Small tables with named rows and columns. After each table, cells are looked up by row and column.

kivoz:
	kif	mugatab	dotegi	biguf	magut
mera	18.471	49.830	27.458	22.629	3.388
sem	31.122	25.070	83.484	-68.299	22.517
zasar	19.713	-29.702	-22.730	21.827	8.446
pivop	23.923	10.465	-29.035	-16.825	35.246
vutur	-17.380	-3.292	-26.861	2.997	-9.732
bosifi	-16.098	-13.400	-12.559	46.723	-18.055
ruru	29.616	12.721	5.654	30.387	6.332
fura	24.170	30.358	46.347	32.219	45.016
fel	27.187	26.488	12.064	27.935	27.134
mikerol	-9.875	6.684	4.195	6.069	-12.019
libafa	8.673	-15.522	-42.553	8.368	14.529
vopub	45.019	53.726	65.401	-14.320	88.729
kuboret	20.493	14.083	4.114	6.910	14.050

mugatab of kuboret is 14.083
biguf of sem is -68.299
dotegi of libafa is -42.553
dotegi of sem is 83.484
kif of mikerol is -9.875
kif of mera is 18.471
dotegi of vutur is -26.861
dotegi of fura is 46.347
kif of sem is 31.122
mugatab of pivop is 10.465
magut of bosifi is -18.055
dotegi of bosifi is -12.559
magut of fura is 45.016
mugatab of vutur is -3.292
dotegi of ruru is 5.654
mugatab of ruru is 12.721
mugatab of fel is 26.488
magut of sem is 22.517
magut of vutur is -9.732
dotegi of mikerol is 4.195

Table gibidon
,kel,debep,bebo,lona
vom,64576,70173,44152,58327
gibi,34614,51609,21409,22843
gad,80838,84855,39907,66383
nipufut,19312,12399,64977,32124
rivonin,34065,52110,21234,22609
div,31636,50458,19868,18562
gudilu,81397,82969,32036,67448
pek,66964,50321,84961,80469
nav,69982,64908,61028,72179
gonif,6886,10757,34721,16130
nepase,80516,86692,40046,66577
mitenav,25241,44340,17627,13094
von,80852,85422,39376,66818

kel of nipufut: 19312
bebo of gad: 39907
bebo of pek: 84961
bebo of gibi: 21409
debep of nipufut: 12399
debep of pek: 50321
lona of von: 66818
lona of vom: 58327
kel of gibi: 34614
kel of gudilu: 81397
lona of mitenav: 13094
bebo of nav: 61028
debep of div: 50458
kel of pek: 66964
kel of gonif: 6886

vur:
,levov,vige
luv,1.39,9.28
vazos,3.76,4.40
gid,4.81,3.35
fusemu,7.62,1.69
vekaguz,3.73,7.35
pez,1.47,9.17

vekaguz, levov -> 3.73
luv, levov -> 1.39
vazos, levov -> 3.76
gid, vige -> 3.35
luv, vige -> 9.28
fusemu, vige -> 1.69
fusemu, levov -> 7.62
vazos, vige -> 4.40
pez, levov -> 1.47
vekaguz, vige -> 7.35
pez, vige -> 9.17
gid, levov -> 4.81
Which row has the largest vige? luv

Table godona
	viv	funit
zezumo	8.496	8.192
lag	2.148	7.782
lutune	3.564	7.925

funit of lutune = 7.925
viv of lag = 2.148
funit of lag = 7.782
funit of zezumo = 8.192
viv of zezumo = 8.496
viv of lutune = 3.564

pib.tsv
	zur	nez	gel	pipot	dusima	ninu	dod	famem
faruza	4.23	2.61	4.53	4.08	5.11	4.06	5.16	2.98
ninod	4.52	3.89	3.69	5.48	4.02	2.20	4.02	5.09
dob	2.96	7.81	3.97	3.74	4.44	3.75	2.82	4.24
zigu	5.11	3.58	3.56	5.58	3.67	0.57	2.07	2.15

What is the pipot of ninod in pib?
5.48
What is the famem of faruza in pib?
2.98
What is the gel of ninod in pib?
3.69
What is the famem of ninod in pib?
5.09
What is the zur of faruza in pib?
4.23
What is the zur of ninod in pib?
4.52
What is the dod of ninod in pib?
4.02
What is the dusima of zigu in pib?
3.67
What is the zur of zigu in pib?
5.11
What is the nez of ninod in pib?
3.89
What is the nez of faruza in pib?
2.61

kazi:
	kelur	fab	gik	tolifu	gis	zazu	zun	liduzal
gebi	153	184	182	176	106	172	167	247
bubavur	73	173	177	179	209	170	172	134
vanem	53	180	178	172	155	169	171	201
zer	109	187	176	174	125	168	167	219
minuru	132	181	167	166	248	169	170	114
samip	41	171	172	176	188	172	179	150
kekepag	182	184	174	179	97	173	171	245

liduzal of minuru: 114
gik of samip: 172
zazu of minuru: 169
fab of gebi: 184
gis of minuru: 248
zun of minuru: 170
zun of vanem: 171
tolifu of samip: 176
gik of vanem: 178
zazu of gebi: 172
tolifu of minuru: 166
gis of gebi: 106
gik of gebi: 182
gis of samip: 188
liduzal of zer: 219
kelur of minuru: 132

lote
|  | digetis | baru | kiluk | ges | lis | zifo | sovap |
|---|---|---|---|---|---|---|---|
| legig | 0.39 | 0.19 | 0.33 | 0.38 | 0.64 | 0.31 | 0.39 |
| kosim | 0.37 | 0.13 | 0.32 | 0.36 | 0.85 | 0.29 | 0.39 |
| mor | 0.35 | 0.16 | 0.36 | 0.36 | 0.77 | 0.27 | 0.39 |

legig, lis => 0.64
kosim, zifo => 0.29
mor, sovap => 0.39
mor, ges => 0.36
kosim, sovap => 0.39
legig, digetis => 0.39
legig, kiluk => 0.33
legig, sovap => 0.39
kosim, baru => 0.13
legig, zifo => 0.31
kosim, digetis => 0.37
mor, zifo => 0.27
mor, digetis => 0.35
kosim, kiluk => 0.32
mor, kiluk => 0.36
kosim, ges => 0.36
mor, baru => 0.16
legig, ges => 0.38

Table danuki
        rubapi  budi
zadoz     57.0  67.1
tidage    67.1  63.0
binev     97.3  67.5
foz       17.8  60.5
pir       99.1  68.2
lik       84.4  70.3
vit       78.9  72.2

tidage, rubapi -> 67.1
vit, budi -> 72.2
lik, budi -> 70.3
foz, rubapi -> 17.8
lik, rubapi -> 84.4
pir, budi -> 68.2
zadoz, rubapi -> 57.0
binev, budi -> 67.5
pir, rubapi -> 99.1
tidage, budi -> 63.0
zadoz, budi -> 67.1
vit, rubapi -> 78.9
foz, budi -> 60.5
binev, rubapi -> 97.3

Table tafepe
	nofe	zota	fesu	poposem	rebov	zif
tez	60	119	83	105	161	71
nak	79	80	136	87	123	71
girarul	131	51	136	170	119	71
ronu	157	147	136	153	120	149
pemima	62	119	83	103	166	71
suk	115	100	117	123	177	171
salub	130	122	142	123	74	71
lanalo	165	219	197	132	180	125
dudun	130	231	166	123	195	122
gakote	148	58	143	178	117	71
rotu	129	52	129	158	123	71

rebov of salub: 74
poposem of lanalo: 132
fesu of nak: 136
zif of rotu: 71
zota of dudun: 231
nofe of tez: 60
zif of girarul: 71
rebov of gakote: 117
rebov of dudun: 195
fesu of salub: 142
fesu of dudun: 166
fesu of pemima: 83
poposem of ronu: 153
zota of girarul: 51
zif of gakote: 71
poposem of tez: 105
Which row has the largest nofe? lanalo

ratofam
columns: salo, sunan, tekol, lagisik, disale
betise: [-4.40, 5.87, -0.68, 12.38, -3.23]
lag: [-54.61, 5.87, -0.68, 12.38, 54.77]
dozite: [-4.40, 5.87, 45.82, 12.38, -63.15]
sibuva: [-4.40, 5.87, -0.68, 12.38, -3.23]
zagi: [-17.31, 5.87, -0.68, 12.38, 27.08]
kenoza: [-4.40, 5.87, 0.38, 12.38, -14.60]
nata: [-4.40, 5.87, -0.05, 12.38, -13.38]
kaz: [-4.40, 5.87, -0.68, 12.38, -1.47]
dul: [-4.40, 5.87, 13.79, 12.38, -28.65]
zalun: [-4.40, 5.87, -0.68, 12.38, 0.47]
mapu: [-4.40, 5.87, 54.26, 22.03, -71.88]
zafafu: [-4.40, 5.87, -0.68, 12.38, 14.91]

betise, salo: -4.40
dozite, disale: -63.15
dul, sunan: 5.87
betise, disale: -3.23
dul, lagisik: 12.38
nata, disale: -13.38
nata, sunan: 5.87

konef:
	mabi	dekimu	fatop	ferisid	godemas	pibov	lezelum
fafu	131	30	46	57	22	165	79
pebupaf	30	56	52	69	66	29	129
rav	36	186	238	72	130	52	132

fafu, ferisid: 57
rav, godemas: 130
fafu, dekimu: 30
rav, pibov: 52
fafu, mabi: 131
pebupaf, fatop: 52
pebupaf, ferisid: 69
fafu, fatop: 46
rav, lezelum: 132
rav, ferisid: 72
rav, mabi: 36
rav, fatop: 238
pebupaf, godemas: 66
fafu, godemas: 22
pebupaf, mabi: 30
pebupaf, dekimu: 56
fafu, lezelum: 79
rav, dekimu: 186
pebupaf, pibov: 29
fafu, pibov: 165
Row with the largest mabi: fafu

gasofut:
columns: vivemat, lofu, pofata, salona, nupi, vuf, bogimap, bubibop, fifati, bededos
gon: [182, 450, 435, 424, 446, 356, 368, 816, 409, 255]
fiza: [465, 493, 430, 371, 584, 432, 322, 446, 565, 464]
mib: [341, 401, 427, 460, 367, 386, 354, 452, 167, 308]
mamov: [481, 401, 402, 462, 683, 343, 363, 459, 487, 397]
laz: [385, 728, 417, 446, 200, 491, 404, 118, 82, 439]

salona of mib is 460
vivemat of gon is 182
bogimap of fiza is 322
nupi of mib is 367
pofata of fiza is 430
bogimap of mib is 354
vuf of fiza is 432
salona of laz is 446
vuf of laz is 491
vuf of mib is 386
vivemat of laz is 385
Row with the largest bogimap: laz

